Rows swapped in pairs by one turn or mirror: which row each one swaps with:
z889: [-26  60  39 -21  27  -7  30  22  47 -19   2 -42]
z762: [  5  35  41  18 -12  38 -11  20  29 -73  10 -34]
z175: [  9  49  30  -5  -1  21 -15  28  40 -80  24 -37]
z882: [ 32  24  -3 -37  10  27  22 -10  37 -41 -27  -1]
z671: [-13 -16  38  -7 -29  -2   4  17  22 -14  -9 -77]
z386: [ -2  15  45  22 -25   0   2  -5  16 -59  21 -70]
z18: [ 12 -20  22 -28 -36  16   2   0  26 -10 -27 -58]
z631: [-17  60  35 -22  15 -11  11  33  52 -42  19 -52]
z879: [ 25   3   3 -47 -11  21  15  -8  35 -12 -35 -26]
z816: [ 20   2   3 -45 -15  30  16  -2  28 -14 -26 -11]
z570: [  7  57  13 -23  27  -6  39 -21  36 -39   3 -18]
z288: [ 24  12  60  28  -5  -5  16   4  43 -73   2 -37]
z230: [  0 -17  24 -27 -34  12   5   7  22   1 -19 -52]
z7: [ 10  38  50  -2  27 -27  43   3  58 -39  -8 -28]

z631 swaps with z175
z230 swaps with z816
z18 swaps with z879

Rows swapped in pairs by one turn or mirror: which row each one swaps with:
z661: [ -7  13 -29 -10 -20  40  26 -42  -3 -16  19  -5   9 -19   1 -29   1  -1
   3  10 -21  28 -14  10 -15  13 -11  22  12  55 -22 -54 -24 -15  16   3
   9 -25  -5   1  20   3  13  -9   0  -1  11  11 -52 -12  10   6  -9 -27
  11]
z34: [ 10  20   3 -17  20 -25  35 -12 -21   4 -28 -64  18 -32  -8  44  -2  -2
 -10  -2  44  -9 -22 -26  12  41  26   1  -3 -25  -1  11 -22 -12  31  24
 -24   7   9  25  11 -18  -3 -20  19  -8 -19  15  16  -6  12 -10  18  21
  -8]
z848: [  2  -4 -23  11  -1  11   7  -9 -16  16  29  26 -13  26  15 -19  -6   6
 -42  -5  25  35   9  12  13  21 -23  19  25  40   6 -63 -56  -7  -2  21
 -35  10 -25   5  18  -3  39  14  19 -26 -44 -12 -16 -31   9  -5  -5 -17
  13]
z446: [  7 -12 -32  21   4   1  23  25  -3  16  32  16 -45 -50 -12 -43 -33  28
  22  -2 -25  21  -7   8  -2 -13 -43  12 -10  26   3  -6 -25  -4  -4   8
 -16  -8  -9   5   9  16  -3  -3  -1 -16 -24   2  -2  20  26   4 -14 -18
  20]
z621: [ 38  18  -8 -37   1 -29  55  -3 -36  22 -19 -47  33 -24   7  36 -15  10
 -23  10  46  11   2   6  26  35   7  10   9 -12   1  -3 -18 -11  40  10
 -15   3  17  15   3   5  -6 -29  11  -8 -39   6   6  19  -2 -10  -6  22
  -4]
z918: [  8  26  -2 -16  16  11  -3  48  25  15   9  -5 -23   1  19  27  10   4
  56  -7 -26  -4 -49  36 -24  18  -3  14 -25 -30  13  -4   7   3  -1   6
   5  20 -18  -1 -12 -47  14  33 -13 -24  35   9   5  16 -48   2   8  -3
  13]
z858: [-15  12 -24  29  18   0   4  60  37  17   6  13  14  21 -18  26  33   2
  21  31  -1 -33 -21  51 -37   8  10   0 -16 -35   7  11  -2  10  10  -7
  -8  10   4 -15  21 -21  40  46  -3  12  10   6   3  17 -38   9  31 -14
  17]
z214: [ -5   9 -32   6  20   9  -2  48  24   3  22  37 -14   8   5  -5  22  -2
  21  10 -12   6   4  50 -43   4   7 -17  -9  -2  41 -13  20  46   5 -11
 -10   3 -28 -20  21  -6  38  31 -36  11   1  11  -8  21 -27   0  27 -20
  12]
z162: [  7   3 -26  -3   2  -7 -34  33  39  -7  22  16 -20   6   1  13  28  20
  42 -20  -7  -9 -14  44 -29  11   7 -26 -10  -6  42  -8  15  37  -3   4
  -2  25 -22   6   9 -37  47  31 -25   1   8   6 -20   7 -38  11   3 -13
  21]
z298: [-14  22 -36  19  19   8 -20  47  34 -16  16  23  -8  -9  -4  16  38 -23
  24 -13  -7 -17  -9  39 -36  -4  18 -29   0 -11  18   5   6  23 -10   4
   0  12 -24  10  -6 -20  41  38  -9   1  14  24   2   3 -16   2  38 -21
  17]
z652: [ 25  41 -16  39   5  -1  12  32  38  -5  14   1 -12  -1   8  30  39 -18
  35  -4  -8  -3   3  33 -49   5  31   3 -26  -7   1  -9  20  17  14   0
  -9  30 -23 -11  -6 -10  11  34 -25   7  19  11  -3  28 -62  19  -4 -10
  17]
z866: [ 17 -20 -33  15  11  13  13  25 -12   0  29  24 -16 -33   4 -30 -18  21
  42  11 -31   2  -1   7 -19 -24 -35  23 -18  42  20  14 -18  -9 -12  23
  14 -18 -11   5  18  -4  20   9 -23   0 -12  14  -5  -1  -5  25   2 -24
   2]
z142: [ 31  34  13 -35   7 -26  13  22  -1  32 -17 -44 -12  -8  21  40  -9   7
  19 -10  18  -1 -56   9  20  53  -1  19 -16 -54  -7 -14 -17 -15   8  14
 -11  25   5  14 -22 -25 -10  -1  22 -26   7   1  15  18 -36 -10   1  18
  -4]
z506: [ -9  16 -30 -13 -11  32  26 -43  -3 -12   8  -3  15 -27   4 -24  10  -4
  11  17 -10  23 -13   2 -26  24 -26  16  10  44 -19 -39 -24 -18  27   4
  13 -31  -2  -5  23  11  19  -6  10  11  20  11 -59  -1  11  17 -16 -24
  12]
z933: [ -9  33  -6  -2 -13  -8  14 -11   7  32   3 -17 -17   1 -12  -1  -7   6
 -55  -2  34  32  -3  26  19  53  14  -1   8 -19 -19 -48  -9  11  33   3
 -74  22   8 -11  -1  17  -5 -16  45 -29 -14 -10  -7  22  18 -30   4  -5
  25]
z476: [ -8   8 -39  15   8  15   1  62  30   5  30  17 -20   6 -16  17  20  -9
  37  11 -23  -2  -6  43 -31   6   4   1  -6  17   9   3  16  20  -2   3
  15   2 -11   8  -2 -36  29  30 -42   3   4  23  -8  -2 -43  17  23  -6
  26]
z317: [ -3 -10 -27   4  21  11 -14  49  42  -2  26   7 -18  -1  -5  28  46  -4
  32  21 -25  -3  -8  33  -9  -1  16   3 -15  13  24   6  25   0   2   4
   8   3 -19 -29  17 -18  27  36 -16  21  10  24  -1  11 -39  11   5 -34
  36]
z978: [ -2   7 -30   7  -8  26  33 -40 -11 -14  11  -3 -19  -8   1 -28  -3   2
 -14   7  -9  29 -14  12 -12  33 -35  22   9  49   1 -56 -46  -3  30  -4
  -3 -11 -11  -1  37   7  24  -2   0 -12   0  -5 -53 -14  24   8 -15 -42
  12]
z694: [ 38  27  -3  -4  34 -45  20  21 -27 -10 -15 -33  18 -16   7  44 -26  14
 -12  22  46 -17   1  -1  18  49  24   2  -7 -20  -6   7   8  -2  20   4
 -33   2   2   7   1 -42   2 -14  30 -11 -12  29  34  22 -13 -11   1  33
  -2]
z620: [ 31  24   6 -43  10 -38  20 -14 -15  21 -32 -38   7 -25   4  49   2  28
  -2 -10  47   3 -24 -15  20  44  11  -4  13 -11 -11 -10   1 -27  51  26
 -14  13  11  24   9 -20  14 -18  21  -7  -6   5  -3  12  -6  -9 -18  32
  -5]
z797: [ 23  22   7 -26   7 -32  33  -3 -19  35 -23 -49  -2  -7  -9  50   0  15
 -19  15  48 -12  -3 -15  11  66   4   1  16 -52 -13  -9 -13 -13  23  19
 -33   5  20  -2 -12  -2 -13 -24  10 -12 -22  -3  -3   1   3  -8  14  10
  -9]
z635: [ -9 -24 -11   7  15   1  20   3 -19  31  22  25  -7  40 -18 -34  -5   9
 -46 -17  16  16  21   2  16  34 -13  20  15  36  -2 -64 -37   3  -6  33
 -22   9 -41   4  26   1  38   4  16  -9 -46  -8 -13  -9  10 -14   3 -10
  10]
z472: [  9  16 -41   9 -10  37  30 -48 -11  -5  -7   3   9 -21   4 -21   9   2
   6  15 -17  18   1   3  -7  15 -15  26  18  52 -20 -38 -15 -27  25   7
   9 -28   5  -1  17   3  19 -18   4  -3  12   0 -51  -3  18  10 -20 -26
  15]
z410: [ 31  11  -4 -28  12 -43  21  -7 -19  19 -24 -51  -6  -2   0  37  10   3
 -26   9  27 -10 -18 -12  41  62  37  11  17 -32   1  -2  -6 -22  17  28
 -15  11  20  -9   6   9  -7 -18  25 -14 -40   0  11  26 -11  12  -3  -2
  14]
z371: [ -3   1 -44   3 -13  41  28 -46  -2   3  16  -6  22  -9  -4 -32  20   4
  -8   9 -11  22   3  10 -10  30 -21  18  11  42  -7 -59 -21 -14   8  -6
  -2 -13  -2   1  19  10   5 -16  -3   8   3  -7 -57   0  19  10 -10 -30
  13]
z332: [  4  -9  -8   6   4  -3  10  15 -16  20  25  16 -16  36 -10 -18  -6  11
 -53 -22  18   1  11   5  27  28  -8   6  12  27  18 -55 -47  18 -18  27
 -48  37 -25   8  21 -23  37  11  18 -16 -49 -18  -8 -18   2 -23   8  -8
  20]
z289: [-21  15 -19  11  -5  14  15  -8   6  38  22   1 -35 -26  -9 -23 -20  28
 -22  -1   3  44   2  20  -4  11 -11   8   5  -5 -12 -30 -13   0  19   9
 -75  10  -1 -13  -1  20 -13 -12  32 -43 -23 -16   1  29  34 -20  -8  -5
  40]
z828: [  8  20 -28  11  22  -7 -19  36  21 -44  12   7   4  -9   3  14   2   2
  35  29  -4 -20   5  49 -39  22  19 -12 -17 -25  10   3  25  37   5 -21
 -10  -7 -15  -9  -2 -44  25  12   0  -4  25  34   6  33 -33   9  15 -16
  18]
z71: [  4  -5   2  -2   1  -5  10  -3 -17  19  28  12 -17  31  -5 -31 -16  11
 -51 -20  18   6  11  -3  24  32 -10  11  15  25   9 -68 -42   8 -22  29
 -37  18 -32  -7  19  -5  32  14  17 -16 -44 -12 -10 -29  13 -24   6 -17
   3]
z719: [ 19  20 -16   7  12 -33  44  21 -14  27 -30 -45  33  -1 -12  36   1   9
  -6  32  32 -34 -35   8   9  44  19  17  -6 -40 -13  23 -26 -22  29   9
 -10   9  39  13  19 -10   2  -2  16   2 -24  -1  15  15 -19  14  14  21
  -6]
z452: [  1   8 -32  15  30  -1   2  43  42 -17   1   0 -12  -6   7  13  41  -7
  43  -6   7 -24  -3  40 -16  -3  32  17  -2 -24   3  -2  24  37  -5 -20
  -4  26 -12  -4  17 -36  19  20 -16   1  29  22  22  27 -49   3   6  -7
  10]
z519: [ -1 -19  -5  23   6  -9  -5   5   0  22  18  14 -22  40 -15 -29  -8  10
 -44 -12  21  15  17   9  29  35  -8  17   2  23  15 -58 -42  28 -13  26
 -40  14 -36  -6  19  -6  38   6  20  -9 -47 -13 -13 -28   4 -17   0 -18
  16]
z771: [ 26  12  -2 -16  34 -43  34   7  -1   8 -30 -46  12 -24  11  32   9   6
  12  -9  60 -26   1  -9  18  31  27  34  11 -49 -20   3  -2   5  15   6
 -12  15   5   1  12 -16  -3 -12  24 -13   2  18  36  17 -22  -4 -14  19
 -13]
z890: [ 51  23  23   8  11 -50  45  14 -13  12 -16 -45  -2  -8   3  52   4   6
   5  -7  43 -12   2 -16  -1  29  21  18 -19 -32 -20 -10 -18  -8  30  33
 -19  28 -13   7  -9   2  -6  -7   7   2 -21   1  21  21 -39   6  -9   8
 -14]

z771 swaps with z452
z866 swaps with z933
z298 swaps with z34
z620 swaps with z162
z142 swaps with z918
z848 swaps with z978
z317 swaps with z410
z476 swaps with z797

